Each row has a name. After each piece below comes the name of the row it's from, unless a question asks for something else. Each question is about the rows just above it.

(83): 189 45 49 127 49 159 119 118 126 127 102 129 105 136
(37): 189 49 49 119 159 127 45 118 126 127 102 124 112 26
(5): 189 45 49 127 49 159 119 118 126 127 102 124 112 80
189 45 49 127 49 159 119 118 126 127 102 129 105 136 is in which row?
(83)
Shift each entry of 49 159 by -1 times 1:
48 158
189 with +1 step of 1 on every entry:
190
Which row holds 189 45 49 127 49 159 119 118 126 127 102 124 112 80?
(5)

(67): 214 115 112 140 85 163 98 159 128 92
(109): 107 157 126 133 123 134 112 90 101 97
(70): 73 95 132 49 102 113 147 176 146 101
(87): 73 95 132 49 118 113 147 176 146 101
(75): 95 132 49 115 113 147 176 146 175 86
(36): 71 64 133 183 152 141 127 178 159 145
73 with -1 step of 1 on every entry:
72
Move every entry of 132 49 118 113 by +1 step of 1.
133 50 119 114
Which row holds 146 176 147 113 118 49 132 95 read backwards?
(87)

(112): 173 150 94 163
(31): 114 158 131 193
(146): 122 203 108 20
(122): 122 203 89 20
(103): 158 114 131 163
158 with -1 step of 1 on every entry:
157
114 131 with -1 step of 1 on every entry:
113 130
Which row holds 131 158 read backwards?
(31)
131 114 158 is which row, read backwards?
(103)
114 158 131 with +1 step of 1 on every entry:
115 159 132

(40): 130 49 99 224 169 170
(90): 127 180 85 151 149 147
(26): 130 224 49 99 169 170
(54): 126 169 96 161 153 159
Move every entry of 127 180 by +1 step of 1.
128 181
Which row holds this, read backwards? 159 153 161 96 169
(54)
Shift each entry of 127 by -1 times 1:
126
99 49 224 is which row, read backwards?
(26)
Move every entry of 180 by -1 step of 1.
179
Which row holds 159 153 read backwards?
(54)

(78): 232 25 25 127 24 192 111 87 113 145 74 70
(113): 232 25 25 127 24 192 111 87 113 131 49 59
(107): 232 25 192 127 87 113 25 111 24 109 82 108
74 145 113 87 111 192 24 127 is which row, read backwards?
(78)
232 with -1 step of 1 on every entry:
231
Move every entry of 131 49 by +1 step of 1.
132 50
Move every entry of 127 24 192 111 by -1 step of 1.
126 23 191 110
Which row holds this, read backwards? 70 74 145
(78)
find: 232 25 25 127 24 192 111 87 113 145 74 70
(78)
find: 232 25 25 127 24 192 111 87 113 131 49 59
(113)

(191): 163 103 115 95 105
(179): 120 106 96 87 123
(63): 126 127 122 126 124
(108): 126 125 128 125 128
(155): 126 126 126 126 127
(124): 55 72 174 83 190
(89): 52 45 228 67 241
(30): 164 105 116 98 105
(161): 87 77 186 87 195
(98): 164 105 106 87 95
Which row holds this, read backwards? 87 106
(98)
87 106 105 is which row, read backwards?
(98)
The row with 164 105 116 98 105 is
(30)
Shift each entry of 126 126 by +1 times 1:
127 127

(163): 180 86 109 119 103 119 203 153 172 117 171 115 142
(177): 197 95 124 130 116 41 201 160 176 179 166 94 156
(136): 135 89 153 109 139 106 164 141 178 134 163 100 142
(44): 183 89 128 117 95 74 180 152 176 176 160 108 165
(9): 223 76 124 80 86 87 218 174 188 141 159 120 173
(8): 192 85 127 146 155 85 167 179 203 130 156 104 166
(20): 190 91 130 143 129 134 138 159 208 99 155 97 161
(137): 185 129 114 87 96 96 195 156 182 129 151 110 143
(130): 197 70 91 90 80 91 177 174 136 102 198 116 162
(145): 200 88 125 122 143 91 158 145 189 119 141 61 139
Shift each entry of 130 116 by +1 times 1:
131 117
Which row holds 90 91 read backwards?
(130)
Which row holds 159 138 134 129 143 130 read backwards?
(20)

(125): 148 123 178 144 141 143 154 150 94 145 135 137 100 146 155 56 76 100 94 109 88 199 92 144 119 124 91 125 129 143 117 148 170 132
(84): 115 123 104 138 129 141 141 152 129 143 134 138 115 139 120 114 132 144 129 119 92 109 199 88 144 120 138 118 132 138 133 122 102 145
(58): 152 125 173 149 139 142 150 151 109 160 128 143 102 152 156 45 87 105 81 108 70 183 89 148 126 122 101 125 134 141 118 158 175 135
Shift each entry of 129 143 134 138 by +1 times 1:
130 144 135 139
Which row holds 109 92 119 129 144 read backwards?
(84)
104 138 with +1 step of 1 on every entry:
105 139
Move every entry of 154 150 by +1 step of 1.
155 151
119 144 92 199 88 109 is which row, read backwards?
(125)
Which row holds this, read backwards? 143 129 125 91 124 119 144 92 199 88 109
(125)

(153): 194 221 85 158 165 76 99
(156): 92 80 180 62 74 188 97
(166): 147 214 114 149 137 103 106
(35): 170 214 114 149 137 103 106
(152): 114 149 147 214 143 112 184
(99): 110 126 123 152 151 109 109
(74): 126 123 110 152 151 104 148
Which row holds 151 152 110 123 126 read backwards?
(74)
110 152 151 104 with -1 step of 1 on every entry:
109 151 150 103
Shift each entry of 80 by -1 times 1:
79
149 114 214 147 is which row, read backwards?
(166)
123 152 with +1 step of 1 on every entry:
124 153
Shift each entry of 221 85 by +1 times 1:
222 86
Which row holds 97 188 74 read backwards?
(156)

(114): 43 131 115 181
(85): 43 131 131 86
(11): 43 115 131 202
131 115 43 is which row, read backwards?
(11)
find: 43 131 115 181
(114)
Which row holds this, read backwards? 115 131 43
(114)

(117): 169 85 167 224 144 98 105 168 201
(38): 70 197 37 152 167 153 146 133 155
(128): 97 123 121 156 161 56 212 155 175
(42): 81 177 167 105 98 144 224 139 100
Move every entry of 161 56 by -1 step of 1.
160 55
Which row holds this, read backwards? 105 98 144 224 167
(117)
Which row holds this, read backwards? 212 56 161 156 121 123
(128)
Move every entry of 105 98 144 224 by +1 step of 1.
106 99 145 225

(176): 153 102 137 142 155 69 196 188 132
(189): 171 119 130 89 123 110 164 146 160
(93): 139 160 156 71 134 157 158 137 158
(118): 145 124 122 69 121 91 197 184 161
(106): 131 140 124 67 137 160 150 150 155
(46): 120 127 138 121 193 103 180 199 126
(65): 130 89 123 110 164 149 160 172 171
(81): 131 140 124 67 199 160 150 150 155
(33): 122 99 123 131 173 80 156 200 125
(171): 122 99 123 131 203 120 182 198 126
Shift each entry of 153 102 137 142 by +1 times 1:
154 103 138 143
Which row holds this, read backwards? 160 149 164 110
(65)
158 137 with +1 step of 1 on every entry:
159 138
Which row holds 160 146 164 110 123 89 130 read backwards?
(189)
Move every entry of 160 by +1 step of 1.
161

(52): 141 131 128 148 128 126 159 136 144 143 132 131 132 121 140 121 128 127 146 146 136 130 137 138 117 148 127 116 126 132
(116): 130 130 130 133 129 127 136 129 131 131 129 128 130 125 131 124 128 128 132 136 131 131 132 130 123 132 128 122 127 129
(105): 132 130 130 138 129 126 143 131 133 134 130 129 130 123 134 122 149 128 135 140 133 132 135 132 121 136 127 120 126 130
(55): 130 130 130 110 123 137 99 125 126 124 126 123 126 133 123 138 131 130 122 105 124 116 114 122 142 119 128 132 133 123
(143): 132 130 130 138 129 126 143 131 133 134 130 129 130 140 121 121 128 128 135 140 133 132 135 132 121 136 127 120 126 130
137 123 110 130 is which row, read backwards?
(55)
Which row holds this, read backwards? 121 140 121
(52)
find: 130 130 130 133 129 127 136 129 131 131 129 128 130 125 131 124 128 128 132 136 131 131 132 130 123 132 128 122 127 129
(116)
121 with +1 step of 1 on every entry:
122
136 130 137 138 with -1 step of 1 on every entry:
135 129 136 137

(21): 163 33 226 194 143 118
(135): 34 109 46 76 153 195
(32): 204 192 104 229 235 89
(57): 217 25 26 168 151 234
(48): 68 82 152 90 124 214
109 46 76 with -1 step of 1 on every entry:
108 45 75
Which row holds 90 152 82 read backwards?
(48)

(88): 141 161 184 121 124
(45): 138 136 160 184 124
(25): 143 141 160 184 121
(16): 159 138 181 212 149
(159): 163 143 146 200 100
(121): 145 140 170 193 138
(92): 146 134 166 173 133
(50): 145 134 148 153 89
(77): 138 134 145 176 85
Move every entry of 176 by -1 step of 1.
175
The row with 138 136 160 184 124 is
(45)
Which row holds this, read backwards? 121 184 160 141
(25)
Which row holds 170 140 145 read backwards?
(121)

(68): 155 196 127 55 145
(180): 111 94 127 151 44
(13): 96 94 140 135 94
(49): 155 74 154 87 94
(28): 141 155 85 71 44
(181): 155 135 99 135 196
(111): 96 155 140 135 94
(69): 170 176 71 103 196
(170): 81 196 113 151 145
Move every entry of 94 127 151 by +1 step of 1.
95 128 152
71 85 155 141 is which row, read backwards?
(28)
Move every entry of 96 94 140 135 by +1 step of 1.
97 95 141 136
Move every entry of 170 176 71 by +1 step of 1.
171 177 72
Shift each entry of 155 135 by -1 times 1:
154 134

